One turning vector, and how many ticks it has turned:
The counts run from 0 to 417.
[116 137 115 142 158 144 126 145 167 160 159 138 127 135  99 112  71 135
 174 138 145  68 108 102  90  83 129 134 144 132 155 138 157 128 119 142
 119 124 127 105 133 137 146 140 117 200 149 109 131 100 108 140  69 191
  94  99 156 131 145 174 127]  105
[127  36 154 153  89  88 144 111 128  88 164 148 191  79 105  99 100 123
 124 121 127 120 146 126 124 156 137 135 148 153 117 112 120 165 106 122
 159 151  97 115 148 160 146 121 110 152 122 114 101 144  80 120 121 134
 129 135 142 119 177 130 118]  259
[112 109 161 122  89 127 159 158 179 122 165 134 180 114 141 101  85 119
 134 104 111 117  97 134 122 111 148  93 162 149 151 141 184 115 135 175
 126 142 179 105 138 176 138 144 124 166 153 111 120 139 104 137  94 115
 126 119 108 117 178 150 144]  241
[116 111 145 156 103 128 108 139 150 117 133 136 127 137 110  88  50  95
 135 115 141  88 160 143 105 108 110 143 169 138 112 124 155 137 120 135
 127 189  99 123 106 179 137 130 117 155 121 115 118 141 116  87 111 186
  88 106 144 139 155 194 132]  339
[120  84 148 112 136 139 134 115 127 105 162 158 126  97 114 116  94 175
 170 137 147  91 162 104 102 100 109 134 131 165 121 115 117 135 138 110
 143 132  90  94 110 159 161 131 118 160 111  83 118 125 107 127 100 213
  98  93 160 132 174 131 122]  78
[101  70 113 163 124 111 153  96 155 132 134 142 147 118  76 101  79 132
 144 176 126  92 152 144 114 113 147 162 169 115 108 175 158 135  95 141
 147 154 141 110 143 122 114 143 136 160 112 108  95 152 117 100  75 159
 100 127 134 130 167 170 147]  205
[115 135 131 138 141 123 154  90 144 141 184 129 187  82 124 128 133 102
 138 134 115  82 114  66 123 114 133 127 132 100 156 154 154 144 115 124
 144  89 170  98 130 105 156 163 116 172 140 147 134 116 116 148  61 185
 120 137 142 117 163 128 109]  402
[133 141 160 110 130 102 136 113 171 101 187 149 149 106 117 111  90 132
 170 132 131  83 171 132 138  93 128 120 165 169 113 124 147 109 146 144
 144 164 132 108 108 179 133 131 113 161 123  95 138 137 122 104  63 169
 114 114 143 117 172 163 132]  160
[133 108 154 150 134  76 151 102 137  96 174 138 200  87 102  95 118 100
 138 136 119  84 184 125 112 154 111 151 153 156 114 109 137 142 125 122
 170 147 128 127 113 142 140 153 101 160 134 116 120 107  98 110  90 182
 130 137 152 119 181 155 104]  262
[108 102 144 164 103 123 144 109 105 138 145 153 199 102 142 126  96  64
  85 132  85 114 118 112 101 126 154 156 147  90 150 144 170 153 101 143
 137 108 178 116 113 113 145 148 121 137 122 172 112 131  91 135 127 173
 108 162 106 137 168 150 134]  223
[ 96  86 132 120 121 165 153 166 155 159 141 143 145 122 128 122  66 173
 155 123 130 103  77 113  92  83 148 114 131 125 167 152 169 122 126 162
 120 113 148  90 129 147 144 132 129 178 143  97 104 128  98 160 103 160
  96  99 122 132 163 135 150]  108
[153 105 146 152  89 103 116 136  88 126 185 183 169 102 107 137  88 108
 133 125 141 112 100  88 104 124 169 136 144 147 141  61 119 155 104 127
 136 121  95 118 120 139 171 101 115 152 152 144 110 115  69 123 171 143
 106 151 124 135 146 155 113]  360
[149  99 136 144  71  97 134 154 116 140 177 174 180 101 113 131  77 118
 133 134 119 118  77 106 112 118 198 120 155 143 149  96 139 131 106 160
 142 132 137 117 137 148 154 108 131 153 156 134 111 131  81 127 154 103
 108 156 118 141 145 159 132]  146
[117  86 110 173 108 129 165 130 168 144 150 121 182 106  80  99 100 121
 148 149 139  91  93  85 116 142 150 135 148 112 154 147 160 164  88 139
 145 121 158 102 167 108 129 150 127 197 158 127 106 125 106 125  86 127
 100 134 143 108 154 163 120]  101
[143 163 137 146  96 120 135 151 144 126 161 125 144 123  97 101  99 109
 188 150 149  84 123  97 103 128 131 139 159 179 140  58 148 132 126 139
 146 149 129 117 112 156 139 127 116 178 163 106 114  93 119  96 117 165
 104 112 159 142 164 181 108]  367
[123 152 130 166 103 125 118  99 112 152 150 144 176 113 126 119  85  39
 103 134 102  99 125  96 102 123 138 157 154 105 132 123 166 150  95 134
 130 133 169 119 106 125 148 151 109 146 136 170 121 121 107 104 129 187
  97 153 130 149 159 177 117]  225
[118  98 156 136  82 141 153 176 173 122 157 132 177 113 139 100  71 136
 134 100 126 119  82 123 111 114 149  95 151 154 163 125 179 120 136 169
 127 144 164 110 134 181 146 135 127 169 155 107 109 127  96 140 112 122
 112 112 111 119 171 149 147]  240
[108 114 116 182 113 137 135  85 109 132 128 126 165 107  99 111 102  67
 122 162 114  93 145 102  99 136 121 180 152 101 119 137 154 173  91 112
 149 126 145 115 120 111 133 159 120 151 122 154 107 122 115  98 106 204
  90 145 141 143 170 165 110]  309
[151 170 135 118 112 119 121 117 100 134 210 187 144  96 131 144 112 110
 164 137 130  90 102  62 121  89 159 124 137 140 136  76 125 124 126 125
 126  99 133  97  99 142 165 112 121 163 149 133 135 121 101 124 116 182
 102 144 143 146 145 154 102]  274
[105  74 173 100  82 123 160 117 112  97 174 175 172  78 153 126  98 163
 133 136 101 125 146 117 123 102 154 107 144 156 134 125 151 113 145 144
 151 124 150  90  96 167 156 129 124 127 113 103  95 148 100 153 119 163
 109 122 117 135 195 102 148]  165
[119  60 142 151  83  93 169 101 150  90 151 132 164  90  85  96  97 154
 170 168 138 106 155 114 138 143 153 129 163 149 114 136 136 150 102 127
 169 159 132 106 157 151 122 129 133 152 115  93  97 160 122  95  83 129
 113 123 144 117 174 144 129]  73
[110  89 133 139 114 166 139 126 120 114 156 126 149  97 117 109 110 134
 156 112 151  93 110  62 100 124  93 127 118 135 150 110 127 163 124  99
 131 114  99  93 132 141 176 130 112 171 128 106 116 111 105 129 110 210
  95 100 174 121 168 122  96]  397
[150 128 157 157 131  75 132 109 143 110 178 132 185 106 100  96 111  74
 135 130 119  86 164 129 108 158 122 150 152 154 131  89 145 156 116 133
 160 148 127 129 114 132 146 138 106 174 149 133 127 104  91 105 113 173
 125 142 148 120 154 169  95]  47
[128 145 122 153 107 131 100 129 137 152 174 183 121 138 125 131  47 108
 129 131 138  90  96 120 120  65 162 128 166 118 119 129 158 109 124 152
 107 150 128 104 114 164 150 118 124 150 133 139 138 147 107 115 112 161
  83 140 118 142 132 196 147]  330
[138 122 161 132 147  89 135 110 134 102 174 137 176  97 111  97 119  94
 152 133 125  81 180 120 104 141 111 145 148 168 127  87 135 141 141 114
 162 143 113 121  97 147 153 148 102 167 128 120 123 104 100 115 103 201
 127 122 162 117 171 154 101]  263
[133 156 113 112 137 143 137 131 140 154 194 164 132 109 124 145  97 148
 179 136 148  80  87  61 107  77 151 118 129 134 152 108 137 121 130 133
 121  92 139  87 106 125 161 129 117 178 141 123 124 108 107 144  89 186
  94 117 147 136 154 147 118]  190
[108 127 133 132 150 123 153 107 163 123 158 139 128 117  95 105  94 156
 189 169 137  70 161 118 113  95 122 138 158 151 116 146 146 120 131 136
 142 131 137  95 114 149 131 145 126 177 125  90 116 132 124 119  46 190
  96 103 158 124 167 156 136]  291
[140 166 128 138  84  99 145 108 119 128 160 169 128 106 100 118  94 111
 176 193 122  98 146 112 125  95 169 137 175 145 111  97 154 116 118 138
 150 145 168 112  91 155 118 125 139 136 134 114 102 149 132  90 107 159
  94 134 125 150 159 177 144]  66
[125  90 168  89 110 117 133 132 127  98 184 184 139  93 148 126  87 172
 158 123 127 105 139 122 114  83 143 106 139 169 126 113 133 108 155 136
 135 136 101  89 100 182 164 116 116 142 117  88 110 145  92 146 106 183
 108 110 132 128 173 123 141]  163
[148 143 145 136  89 129 134 166 146 123 160 124 135 120 101 106  81 132
 190 132 157  88 105  95 104 117 133 117 148 176 146  53 141 133 127 132
 138 143 118 107 120 167 150 113 121 177 160 101 122  95 117 100 126 158
 103 101 158 132 158 172 110]  368
[109 105 132 136 121 138 160 116 121 153 168 153 187 100 133 139 106 102
 109 135  97 106  90 104  99 114 165 135 127  96 164 161 175 149 111 151
 141  75 187 103 125  99 154 155 121 162 142 159 106 119  90 160 110 162
 111 151 118 132 166 132 131]  7
